The rows of X fall into several groups, and each row is roughly a mix of its group's hidden directions.
X (172 x 12):
[[ -4  -5  18   1 -30 -32   4  16  22   0 -25  -9]
 [ 14  29  -7  17  20 -25  20 -19   0  -9  13 -18]
 [-15  -2 -29 -21 -13 -22 -23   1  11  -6   4 -30]
 [ 25  15  16   9   7   1  25 -28 -31  -3  -5  10]
 [ 28  -9 -18  20  20 -16 -23   8  18   0 -24   2]
 [ -6  31  -3   7  35   2  -4 -13  11  16 -25  16]
 [-24 -12  -6  -8 -11 -18  -3 -35 -12 -10  31  -6]
 [ -5 -30 -15 -11 -10 -17  33 -11  21 -18   1  10]
 [-19 -10  17  22 -20  -2  -2 -32  -7  18 -15 -21]
 [  0  27  11  11  14   5  25  16  10   0   4 -39]
 [ 10  22  21   0  -6  -4 -19 -39  27   3   3  -7]
 [  3  -1  23  17  19  18  -7  31  31   3 -15  -1]
 [ -9  11  -9  22 -31   2  -3  -9  10 -26  28 -19]
 [  9 -13 -23 -33  -3   4 -10   7  -6 -25  19 -26]
 [ 18   7  23  -1 -16   8  39  -4  12  -9  25  10]
 [-21  -4  22   7  10 -42  -9   3   1 -16  11  20]
 [ 23   4  22  16   8  -2   6  13  21  31  -8  27]
 [ -2  -9 -26 -26 -12   7  11  11  -9 -34   9 -24]
 [ -9 -20  16  -5   0 -22   5  25  24  22 -27  -1]
 [ -2   4 -21  15  22   8  25  22  -2 -17 -18 -28]
 [-11 -24   2 -32  24  13 -11  -8  12 -11  28   6]
 [ 28   4  -9  18  14  -7  19  10  14  28   4  28]
 [-15   3  32  18  33  -9 -20  22  -4  -5   8   5]
 [ 37  36  13  11 -20   9  11  -1   1  -5 -13   2]
 [-22   3  -7   5 -27 -15 -10   7  -6 -17  32 -27]
 [  1   6  31  34  14 -17  -3  13  13 -21 -17   3]
 [-19  17  15 -22  -3  -4 -19  -9  24  32 -18  -3]
 [-15  13 -13   2  -2   6  30 -20 -15  24  22 -22]
 [ -1  12 -17  21  37 -10  -2   8  18  -4 -32   4]
 [-16  -6  22 -11  10   4 -46  -6  22   1  -8   8]
 [-44  -6 -16   0 -16  16 -12  -1 -28  -6   7   5]
 [ 11 -28  10   2   7   1  -8   5  16  25 -39 -14]
 [  4   1 -15   9  16   5 -16  20  34 -22 -27 -11]
 [ 21  16  -2 -22  24  16 -19   4  23  -4  24  15]
 [-16   8 -27  10  19   6  13 -27   1   7   5 -35]
 [ -5  -5  -8  23  -6  -8   4 -29 -27 -29  23   5]
 [ 10  -8   2  30  18  17  -6  17  16  27 -24 -14]
 [-24  -6 -26 -14 -23  -2   4 -29 -19  12  19   0]
 [ 17   5 -11  25 -16 -43   1   5 -12  -4  20   2]
 [-23  -7  27  -2 -19   3  32 -20  -6  15 -19   7]
 [ 26  22  -5  18  21  -5   5  -8 -26 -28 -12   8]
 [  5  11  10 -29 -17  37 -17   9  21   3  -5 -13]
 [ -8  13  12  16  27  25 -31  -5   4  15  13  18]
 [  9   0 -16  -8  12  -9 -13 -10   8  15   8 -50]
 [-37   5   6   2  32  18  22  -3  -9  18   0  -9]
 [ 35  16 -16  -4 -28 -20   8   5   3  -3  20 -18]
 [ 17  10  31  10 -10 -30  -1 -23  -5 -22  14  -4]
 [ -1  25  27   6 -22 -22 -12  27  18 -10   0 -10]
 [-20   8 -14   0  19 -23  22  -8 -16  27  14 -21]
 [-18 -14  36   6   9 -19   1 -17 -22  23 -12   0]
 [  2  27  20  -4 -33  -8 -24  -2   7  27  -8   6]
 [ 12   9  35  10  -8   0  -3 -18  13 -35 -13  14]
 [  2  16  24  -3  12  25 -22   6  18  12 -30  14]
 [ -7 -20 -22  -8  12  31  17  13   1 -21 -13 -25]
 [-32   1   3  -5 -22  28 -22  19  -9   4  22   1]
 [-14   7  -6 -25   0   7   7   8  36  15 -27 -21]
 [ 11  17  11  12  24   1   0  -1 -48  -8   2 -13]
 [  9 -16 -19  20   4  10   5  18  -5  20   2  42]
 [ 31  -8 -27  -1   4   1   2  27   9 -19 -14 -23]
 [ -5  -4 -28  24 -21 -23   5  -2   0 -26  -3 -26]
 [ -8 -10   0 -13 -25 -22  -9  -5  -1  26 -38 -10]
 [ 25 -11 -25 -14 -16  22   9  23  17  -6  16  15]
 [  6 -17   0  11  -6 -47  -1  27  12  11  -3  -1]
 [-12 -11 -39   2  24   1  22   3   0 -15 -10 -23]
 [ 15  19  36  27   9  -9   4  -5  23  15 -11   0]
 [ -1 -19  13   9  13  34   8   4  11  26 -25 -18]
 [ -6   6   2   1  48  12 -17 -16   6  -6  -1  25]
 [ 10  33  18   0 -33   2 -19  -9   7  23   0  10]
 [ 32 -17  -9   8  17 -20  -3  -1 -12  16  -7  34]
 [ 14  18  24  18  18  -7   2  -5  15   2 -10  40]
 [-16   8  -9  36  35   0   3 -23   3   6 -17   1]
 [ -8  21  -8 -12  13 -24  -3   4  29  33 -18  -5]
 [-17 -23  -5 -13  18  12  11 -26 -12 -21  28   6]
 [ 32   7  11  -1  11 -11   8   7  11 -31   7 -33]
 [-23  -9   6 -25  22  23  -8  -7  32  -4 -17  -2]
 [-18  -6 -24   3   9  10  34 -26 -18 -18   5 -10]
 [-18  -7  27  -9 -16   0 -21  -9  -2  29   8  29]
 [ -5 -22  12 -11   3 -16  32  -9 -20  16  26  17]
 [  4 -18  -7  -9   5   3 -27  23  12  37 -12  19]
 [ -6  10  13   0 -26   0 -28  14  13  18 -32 -18]
 [ 13   9   1   1  -1 -41   7  10 -23 -26 -20  -4]
 [ 19  10 -18  42  -2   3  14 -23  15 -11  -1  11]
 [ 12 -28 -29 -20   7   1  18  30  -5  11  -9  -7]
 [  3  -8 -20  33  -3  14  16  14  15  20 -17 -26]
 [ 16   7 -16  -1   9  -1  27  38   5  14  18 -19]
 [  9   8  13  25   4 -12  35  -4   6  -6 -27  24]
 [  3  -8  13  -8  23   2  26  -3   5 -12  33  31]
 [-18  -6  37  -6  -5  13 -16 -26  -2   4   7  28]
 [-47  10  -9   3 -25  16  11   0 -17  -9   0   0]
 [  4  14  19 -12  -3   7  -2  29  11  -3  20 -40]
 [-15  15   1  13 -14 -10 -31  17 -17  -4   6 -34]
 [ 13 -27  -9 -34   9 -28 -17  -7  -8  15  13  -3]
 [ -1   7 -41  -3   7 -11   0 -26  -5   7  17 -27]
 [-17  -1  21  -5   1  -9 -13 -27   8  32 -30   6]
 [ 23   7  33  -7   3  -8 -14 -17  27  17  -8  21]
 [ -2   0  35 -14  31  14  19   4  -7  24  13  -1]
 [ 26  18 -18  -4  33  28  -9  15 -14  -4  -5   6]
 [  9  29  26  33   3   3   3  11  20  17  15  -5]
 [ 31 -22 -31 -10   6  -4  -3  16  -1 -27 -14  -4]
 [-25  -6  37  10 -17  -8  -2  -6  22  13  23   8]
 [ 31  14  29  -8  14 -21   9  -4  23  -1  -8 -19]
 [  8   6   9 -37  -9   0  -4   1  16 -15   7 -39]
 [ 12 -11  -6 -30  -8   1  34  29  -1  -6  15 -15]
 [-20  -3  16 -15 -25  32  11 -11  11  -1 -25 -15]
 [ 13 -34  -2  17  17   3 -16  16  -3  25 -18  19]
 [-11 -30 -35 -15  20   7  -4  22  10  -4 -12 -12]
 [  1 -31  11 -26  16  11   2  10  26 -17  19  11]
 [ 20 -16 -14  14 -17   1 -13 -22  -2 -39 -13   9]
 [ -3  10   8  14  16 -30 -38   3  13  15 -14  13]
 [-18 -12  36  18  15  12   6 -23 -12  21  10  -2]
 [ 17  -5  -4 -24  18  -3   1   7   8  19 -34  29]
 [-19  12   9  22  16   3  16 -26   6  -3 -35  16]
 [-13  22 -10  23 -27  12  15  -4   5 -22  -1 -29]
 [-12 -20  29   9 -32   5 -23  -1   9 -18 -16  -3]
 [ 23  26  29  23  15 -15  11   5   7  -4  14  19]
 [-23   9  15 -17 -22   7 -19 -32   3  -1  -3  27]
 [ -4  -1 -22  21  -5  -4  10 -40  -4 -27 -18   2]
 [ 18   5  -4   8 -26  10  18   2 -43   3  19  -5]
 [-17  15 -10 -11 -36  17   8 -24  -2   1  24 -11]
 [  8 -19  17  34   2  -5 -27  14 -20 -16  -9  14]
 [ -5 -11 -21 -13 -23  25  -2 -18   0  31 -10 -21]
 [ 43  -6 -13  -1   3  20 -13  16  23 -13 -13  -1]
 [-18  -4 -20 -14  -1  35  26 -14 -12   8  13 -19]
 [ 13  12  -2  -5  16 -20  -1 -19  -2 -10  -4  47]
 [ 20  27 -12  22  -1  13   2 -14 -28 -24   9 -15]
 [-24 -18 -18   3  42   9  -1 -10 -24  -2  -8  -3]
 [ -2  13   1 -12  19 -33  35  -5 -13  12 -11  15]
 [ 19   2 -34 -13 -12  30  12  18  13  -9   4 -18]
 [-18  -7 -27  16 -16   1 -11  11   8 -19 -23 -30]
 [  9 -10   9   6  14 -10 -13  -3 -10 -36  -6 -40]
 [ 21  12 -24 -14  -4 -29  13  18  -9  22  17  13]
 [  2 -31  11  16  -7   7  -2  19 -16 -20 -29  20]
 [-12  30  15  -7  -7 -10  29   3 -12 -29  13  16]
 [ 20  -2  23 -16   0 -12  30 -16  -4  16 -16  28]
 [ 35   5   6   6  13  10  28  18   7 -14 -29  -2]
 [ -5   7 -31 -20 -20 -28  -8  10  -6  16  12  24]
 [ 13  -9  -5  -5  19 -14  30   2  10 -33   9  27]
 [ -9 -18 -12  15   7  29   9  -8  38 -11  17   8]
 [  2  15  34 -21   0 -27  14   2 -11   6  29  -1]
 [  7   5 -16   0   3   1   6   9  -3  53   8  21]
 [-11 -18   0  11  24 -13 -36 -14 -29  -2   0 -12]
 [ 16   0  -1  12   3 -27  -9  -5 -26   2  38  18]
 [  2   1 -41  -2 -16  32   5 -26   2   0   7  -1]
 [-41 -17 -15  15   1  -6 -11   0  -5 -13 -26 -17]
 [ 29  14  -5 -21   4 -27  15   4 -18 -11 -17  22]
 [ 22  17  -1  33 -13  15  25   7 -17 -12 -19   4]
 [ 12 -28  11   9  19  31   9  -6 -13  23 -10  19]
 [-20 -16  40  16  -9  -5   9  12   7  11  -1 -27]
 [-18   7   7   8   0  -1 -25 -28   9  28  -9 -30]
 [-21 -20  -5  -8 -11  27 -17   5   4 -18 -20 -31]
 [-23 -17 -20   6  -3 -30 -15 -24 -16  -4 -21  -7]
 [  5 -15 -40 -21 -16  13  27  13   8   0  -6  -7]
 [  0   0 -43  24  19   2   8   2   4   1 -19 -23]
 [ -3 -22  -3 -20 -27  21   1  -2  17 -16 -30 -12]
 [ -7   9 -22   2  31 -28  27 -15  -3  13   9   9]
 [ 26 -10  14 -16 -15  -4 -14  31  11 -31  -8  -6]
 [ -6   6 -20 -10 -17  19 -16   0  -7 -16  41  17]
 [-20  -3  -4 -36  -5 -13  11  29 -15 -23   5   5]
 [-11   0  15 -23  20  25  11   5  25  17 -27   6]
 [-20  32  24   4  -9  -5   4 -13 -10 -14  16  31]
 [ -4 -15 -18 -23  13  -3  -3  32   0  27  -8 -25]
 [ 18  -3  11  -3 -15  29  -6  23  17 -34 -14  -2]
 [  1  14  18  12  15 -36  28  10 -23  -4   5   8]
 [-21   1  -3 -18  -9   2  17  28  -6 -23   0 -35]
 [ 15 -18 -36 -17  -5  15 -18   8  10  29  -2   7]
 [-17   8   5  17 -13  48   5  -1  13 -12 -12  -9]
 [  9  -6   9  32 -16 -15  16  13 -36  12 -13   4]
 [-12 -13  27  20  23 -25   2  21 -11  -4 -22 -10]
 [ 18   4   1  22  -5  20  29  -6 -15 -18  -1 -32]
 [ 31  13  12 -11  18 -29  12 -17   1 -23   5  13]
 [  2 -18 -31 -14  18   8  21 -10   7 -20  22  20]
 [-16  19  11 -34  -3 -14   1 -12 -17 -30  15 -11]]
One row of each group comes first, with its name. Which group is each row after those in?
[-11  22  -6  -7   4   1  -6  19  -4  29  40 -14]  D
[-25  -9 -17  13  30 -22   2   0  -7 -10 -18 -27]  K
[ 17   6  23   9  -2   4  -9  -3  34 -28   4  28]  Z
[ 10  10 -19  -4  30  33 -24   6 -13  17 -10   1]  W

[  8   8 -11   8 -26  19 -13 -17  19  22 -33  -6]  W
[ 18  -1 -15 -32   3  -7 -23 -19  -1 -20  27 -12]  D
[ 35   8  25 -11   7 -11   7   0  32   3  -9 -20]  D
[-35  22  17  15  12  14  18 -11   2   7   5 -26]  K
[-10  -1   6  -7 -30  33  26 -22  -6 -18  -1 -10]  Z
[ -1  -2 -11  18 -24  36 -18  11   8 -16  25   6]  D
[-31   2 -20 -26 -20  -4  -1  10  -3 -29   3 -17]  K
[ -3  -6 -24 -19   6 -32  -2   4   9 -23   8  31]  W
[ 16 -14  20   3  12   6 -10  44  -4  10  12  20]  D
[ 35  -1  30  12   8 -10   6  -4  22 -18 -21  -2]  D
[ -4 -10  24  34   1   1  22 -27  19 -13  -3  10]  W
[  1 -30  13 -14   0 -18  -6  -3   7 -14  40  16]  Z
[ -7  20  13  -3  -6 -42 -28  -1 -14  -1  -3  19]  W
[ 14 -12 -36  -7  19 -15  28  17 -11  16   1   0]  D
